(in the rows, 128 means zero)
One turn moves every row onto another: examples first, then more rows asked:
fuso: [130  95 140 108 152 169 135 141 140 143 130 108 136 107 132  75 148]
Num: [124  55 121 109 152 141 129 149 135 132 131 106 139 139 149 115 146]
Bugo: [125 122 127 141 116 149 108 114 132 136 111 104 123 109 101 107 147]
tafit: [138 104 148 141 136 166  90 126 141 136 113 102 126 101  95 122 147]
zafe: [132 118 148  94 155 158 122 145 142 119 129 100 155 124 130  85 144]
Gat: [144  75 135 135 155 121 131 140 139 116 129 121 144 144 158 113 134]
Fesor: [155 101 133 137 153 140  97 117 109 113 130 120 138 104 129 116 124]
mibob: [132  64 149 127 162 120 137 137 143 129 136 104 147 150 133 123 154]
nav: [123 109 140 144 125 132 150 142 160 143 104 103 136 119 101 129 149]
lapu: [136  73 135 138 153 123 134 145 145 129 154 108 136 139 152 122 158]
tisap: [126  63 128 123 152 119 131 143 146 114 134 123 126 132 147 125 130]
kupas: [133  79 137 140 152 131 157 140 159 112 129 109 128 133 137 133 140]
berof: [139  86 142 112 168 141 104 131  90 130 124 108 133 121 129 113 134]
nane: [120 105 131 137 119 129 128 153 167 145 129 100 133 133 113 117 170]
lesof: [116  96 128 139 118 131 140 135 164 140 108 108 131 149 131 104 158]
bonu: [151  89 143 145 164 150 124 122 120 108 128  93 137 114 142 137 128]
Kalim: [124 110 141 100 150 167 125 137 147 137 138 114 155 105 133  90 144]
kug: [147  86 164 134 174 143 100 123 119 121 137 118 136 117 126 131 135]
Vot: [119 124 148 113 138 155  94 136 123 139 104 115 120 117 101 114 142]
ler: [138 102 146 103 156 162 134 147 136 126 121  95 135 125 129  72 147]
fuf: [109  95 132 128 121 119 130 151 164 144 102 114 133 134 117 116 143]
negi: [137  85 135 131 155 144  97 114 104 114 126 101 122 111 139 121 122]
Dufo: [141 118 143 147 137 151 117 121 122 137 102  87 143  99 105 131 135]
Kep: [120 118 139 135 121 144  98 123 123 145  94  92 129 114 110 114 134]
zel: [142 129 144 146 129 147  92 138 129 142 120  94 127 108 103 115 154]
takop: [120  82 133 133 124 142 125 141 165 145 112  87 136 137  99 115 168]
Beni: [157  97 149 145 164 140 100 131 106 128 143 102 127 114 142 121 143]
lov: [105  93 126 110 123 154 119 155 167 141 112 114 127 135 119 117 157]

tafit turns into takop
Fesor turns into Bugo
Where do these go?
zel turns into nane
Dufo turns into nav
Kep turns into fuf
Kalim turns into fuso
Vot turns into lov

One turn moves every row onto another: examples first, then more rows asked:
nuge: [107 124 128 127 135 129  99 122 126 154 121 150]
kiv: [135 101 125 102 112 136 111 124 118 113 120 145]
susik: [140 136 115 155 129 150 119 139 131 112 130 117]
Regi: [138 108 120 133 137 144 126 125 102 113 153  90]
nuli: [113 118 128 126 127 122 101 122 135 149 126 157]
tefor: [150 101 125 141 127 125 126 136 118 107 153  98]
zed: [141  97 128 126 116 142 111 132 148 148 165 121]
rosol: [114 115 137 122 137 139 106 129 130 142 133 167]
vul: [115 112 136 119 126 135 117 114 120 144 124 164]
bura: [102 114 145 125 124 104 126 112 110 147 141 128]
tul: [142 110 134 131 126 137 115 139 112 118 170  95]
nago: [136 141 136 141 122 164 122 139 114 116 141 119]
vife: [111 130 147 134 149 130 113 130  87 115 132 135]
Vob: [113 129 139 146 153 117 102 143 106 112 125 135]
kimu: [125 105 119  95 133 148 101 141 125 113 139 149]
girod: [148  87 123 128 111 140 127 114 139 144 148 120]
viz: [129 112 122 102 111 125  89 139 133 120 133 138]
dar: [138 102 113 126 139 140 124 128 108 113 163  95]
Bega: [114 116 135 130 149 140 112 132 131 144 123 164]
kofod: [130 142 107 139 124 157 124 121 114 120 131 108]
kedar: [140  89 125 117 128 158 127 122 134 144 164 126]
kek: [ 99 110 124 135 155 110 112 135 133 142 151 134]
ber: [144 108 126 147 133 131 119 138 114 111 149  89]
gir: [111  99 152 131 150 125 141 134 115 130 146 151]
dem: [154 102 155 149 135 121 116 140 121 145 150 114]
nup: [139 112 134 137 133 145 118 145 108 112 161  94]
fumoz: [109 129 128 138 149 116 108 122  94 119 121 126]
zira: [147  93 122 139 158 126 131 116 114 144 140 111]
kodus: [137 112 138 125 151 143 114 126 104 157 167 109]
rudo: [114 119 147 123 127 137 119 119 115 146 119 160]

nuge turns into tul
zira turns into kek
Where do these go?
susik turns into kimu
rosol turns into Regi
girod turns into Vob

